Here are some points:
Array([64, -84, -57, 49, 21, 62, 13, -10, -6, 13, 35, -28])
Array([-34, -97, -61, 2, -32, 56, -8, -15, 37, -23, 8, -35])
Array([50, 7, 51, -30, -27, 22, 8, 12, -11, 47, -62, 34])
Array([-18, 79, 41, -12, 23, -72, -12, 19, 14, -5, -8, 35])
Array([-22, 54, 47, -18, 3, -57, -4, 21, 25, 11, -31, 18])
Array([53, -50, -48, 52, 30, 33, 15, 7, -12, -28, 13, -30])
Array([-7, 73, 59, -32, -21, -38, -14, 12, -20, 27, -10, 48])
Array([40, -40, -29, 48, 56, 19, 38, -2, 0, -7, 11, -39])
Array([-31, 45, -9, 44, 74, -82, 5, 13, 21, -65, 20, -18])
Array([71, -44, -14, 8, -25, 48, -9, -6, -32, 33, 5, 11])
Array([32, -25, 10, 4, -5, 29, 26, -7, -17, 21, -29, 0])
Array([10, 66, 59, -35, -4, -14, 10, 12, -42, 32, -44, 36])
Array([-58, -42, -7, -42, -57, 27, -22, -12, 37, -7, -27, -6])
Array([28, 61, 35, 41, 70, -60, 19, 4, 1, -15, -4, -1])
Array([67, 41, 54, -9, -8, -3, 4, 9, -56, 41, -29, 52])
Array([95, 45, 36, 13, 14, -1, -3, 12, -49, 53, -13, 49])
Array([-8, -16, -26, 16, 1, 3, -1, -14, 10, -19, 45, -32])
Array([-114, 46, 53, -88, -75, -13, -7, -3, 20, 16, -36, 14])
Array([-71, 48, 26, -69, -57, -6, -9, -3, -9, 22, 4, 13])
Array([-24, -33, 6, -61, -77, 66, -1, 0, -15, 60, -32, 24])
Array([90, 67, 49, 17, 30, -29, 3, 21, -58, 40, -12, 52])
Here are 10 more points, each followed by its number:
Array([71, 1, 3, 45, 41, 9, 8, -12, -28, 15, 17, 14]) 0
Array([66, 63, 25, 47, 75, -42, 15, 3, -44, -1, 33, 22]) 1
Array([32, -43, 11, -33, -71, 47, -1, -8, -24, 53, -18, 8]) 2
Array([14, -5, 26, -52, -54, 38, -13, 20, -40, 62, -19, 40]) 3
Array([-101, 34, 40, -94, -97, 7, -24, 2, 10, 38, -27, 44]) 4
Array([-82, -49, -31, -31, -40, 25, -14, -18, 33, -24, 16, -32]) 5
Array([72, -7, -8, 41, 30, -4, -10, -2, -11, 14, 24, 12]) 6
Array([-74, 21, -2, 6, 19, -42, -10, -9, 61, -51, 13, -26]) 7
Array([-45, -67, -30, -31, -60, 50, -11, -8, 28, 2, -10, -23]) 8
Array([22, -33, -18, 35, 19, -2, 6, -10, -5, -22, 32, -17]) 9
Which of these numbered points is nearest to each point below, ignoring the 3 directions in which the first points spread most? Its number follows each.
Array([-83, -6, 15, -71, -83, 4, -12, -13, 27, 10, -7, -9]) > 2
Array([70, 33, 16, 36, 52, -19, 10, 13, -44, 9, -5, 14]) > 5
Array([101, 68, 29, 39, 58, -26, 20, 14, -68, 16, 33, 43]) > 1
Array([-82, 126, 46, -7, 39, -120, -23, 21, 20, -29, 20, 25]) > 4
Array([-27, 38, -7, 16, 21, -59, -33, 0, 16, -49, 27, 2]) > 6
Array([-33, -16, -11, 4, 4, -1, 1, -5, 39, -24, 13, -22]) > 7
Array([45, -68, -3, -31, -69, 83, -6, -10, -30, 53, -12, 11]) > 5
Array([-127, -29, -24, -78, -81, 32, -13, -3, 47, -5, -9, -8]) > 4
Array([56, 47, 38, 14, -4, -18, 15, 4, -31, 31, -11, 20]) > 2
Array([90, 114, 61, 13, 44, -51, 18, 10, -71, 48, 18, 48]) > 1
Array([15, -50, -35, 21, 7, 4, -4, -3, 21, -18, -1, -19]) > 8
Array([-67, 4, 6, -8, 0, -12, 1, -2, 43, -40, -9, -36]) > 7
Array([97, 85, 62, 22, 32, -26, 16, 10, -73, 54, 21, 36]) > 1
Array([-58, 6, -55, 58, 75, -65, -19, 12, 57, -80, 51, -23]) > 4
Array([-33, -10, 12, -37, -36, 20, -7, -14, -7, 10, 8, -7]) > 5
Array([-12, 47, 22, 2, 17, -54, 10, 8, 0, -18, -4, -12]) > 2
Array([16, -32, -29, 28, 34, 9, 2, 11, 5, -8, -8, -14]) > 8
